Each row has a name. Each piece below is followed by the name of the row it came from, unless a question asks for something else. Each question is about the rows just above it. Places in a row count from 0.

[154 150 170 111] = Lan
[ 59  64  56 166] = bozu
[129 140 153 126] = Tevib
[139 120 132 138] = Dase
[126 131 141 140] = bomok
[121 157 124 136] = Rorel
[132 138 119 117] = Zezim
[101  98 230 154] = lidif
[ 98 130 146 121] = Tok
[111 111 132 132] = Kof
[111 142  65 132] = fepop
Where do [230 154] appear? -> lidif
Which row holds [126 131 141 140]? -> bomok
bomok without one entry, shuffled: [131 126 140]. Gone: -> [141]
asked: [121 157 124 136] -> Rorel
At which places does Kof hold [132]? -> 2 3
Places of [153] in row Tevib: -> 2

[145 138 123 116 143 118 144 129 122 147 103 137 160 119 109 134 132 107
 149 140 107 159 151 141 123 129 150 118 125 109 106 155 141 108 122 135
 133 106 116 123 148 130 137 144 140 144 143 152] = nal
[124 125 124 127 122 127 122 123 126 122 129 125 119 128 129 127 124 129
 121 124 129 120 121 126 128 124 122 128 127 128 131 136 122 129 125 123
 124 129 129 125 120 125 124 123 123 120 124 121] = poto
[110 114 124 128 116 132 119 126 127 115 139 123 100 131 139 123 119 142
 112 108 137 105 107 134 132 128 107 134 127 137 137 106 109 144 128 113
 119 137 130 123 117 121 125 109 121 119 116 106] = gigel
[110 114 124 128 116 132 119 126 127 115 139 123 100 131 139 123 119 142
 112 108 137 105 107 134 132 128 107 134 127 137 137 106 109 144  93 113
 164 137 130 123 169 121 125 109 121 119 116 106] = tinag
[122 117 115 108 124 125 128 116 112 130 115 134 121 129 126 136 111 126
 122 110 117 124 123 112 134 128 117 129 128 115 123 127 106 129 121 108
 114 117 124 109 131 119 133 111 131 123 132 117] = lef
[124 125 124 127 122 127  79 123 126 122 129  20 119 128 129 127 124 129
 121 124 129 104 121 126 128 124  79  42 127 128 131 121 122 129  41 123
 124 129 129 104 120 125 124 123 123 120 124 121] = tudiz
[125 130 118 127 126 114 127 129 117 119 121 120 126 115 128 119 127 118
 129 120 121 128 132 121 120 121 131 115 113 120 115 128 128 126 115 127
 118 121 115 116 128 114 120 127 126 128 117 131] = Semok
Every place of [79] in tudiz: -> 6 26
Every place of [137] in nal: -> 11 42
Shuffled poto with one entry gone: [126 128 125 124 122 126 124 127 123 128 129 125 122 123 120 124 120 129
 123 121 122 129 125 121 119 127 128 123 129 127 124 128 121 124 125 125
 136 129 122 122 127 129 120 124 124 124 129], missing -> [131]
asked: [118 144 129 122] -> nal

[157 128 153 145 132 135 120 140 132 122 132 101 112 159 139 131 144 112
 151 135 112 159] = Tibim
[171 127 174 130 126 140 131 114 113 155 163 104 110 109 140 117 163 128
 109 111 153 156] = luti
[ 89 156 128 135 203 127 151 129 158  48 113 147  94 127  95 140 128 131
 171 160 123  75] = daz
[135 155 154 142 151 144 135  90  92 172 179  97 109  80 121  84 142 131
 111  79 158 105] = kagas
[ 69 245  50 138 153 109 108 102 150  71  93 101 104 102 179 132  86  65
 128 126 101  81] = linel
[102 125 154 135 196 139 160 123 130  98 143 149 104 107  67 114 141 161
 160 129 139  74] = ver
[168 126 128 139 112 125  75 115 123 130 136  94 128 191 193 148 109  74
 108 167 146 165] = Timet
[168 126 128 139 111 125 108 115 133 130 136  94 128 191 193 148 109  74
 108 167 146 165] = nunuf
[139 154  89 105 103 103 119  86 131  78  96 132 134 164 229 186  86  56
  56 214 115 135] = larer
[158 124 146 140 133 133 123 112 115 138 151 102 120 161 157 130 124 101
 117 145 152 144] = vub
[ 89 156 128 135 203 127 151 129 158  48 113 147  94 127  95 140 124  62
 163 146 141 168] = piras
Where do [158 124 146 140 133 133 123 112 115 138 151 102 120 161 157 130 124 101
 117 145 152 144] appear? -> vub
asked: [146 141] -> piras
Shuffled Timet with one entry gone: [165 136 128 193 115 123 168 130 128 126 146  75 125 191 109 167 108 148
 112  94 139], missing -> [74]
Which entry of nunuf is missing from [128 148 139 168 115 128  94  74 125 136 109 126 108 191 165 130 133 167
 111 108 193]? -> [146]
Places of [132] in row Tibim: -> 4 8 10

[ 46 123 205 113  92 109  76 113 154 229 192 110 112  91 106 210  53] : Kuv
[245  80  84 158  57 106 142  10 128 224  83  32 138  79  79  92 161] : zadud
[ 93 177 106 142 205  41 108 133 144  92 137 227 187 155 106 169 217] : mesi
[ 46 123 205 176  92 109  76 114 154 229 192 110 112  91 161  91  94] : fego
zadud without one entry, shuffled: [ 57 161  92  84 245  79 128 138 158 224  79 106  10  32  83 142]. Gone: -> [80]
[ 93 177 106 142 205  41 108 133 144  92 137 227 187 155 106 169 217] is in which row? -> mesi
asked: [ 46 123 205 176  92 109  76 114 154 229 192 110 112  91 161  91  94] -> fego

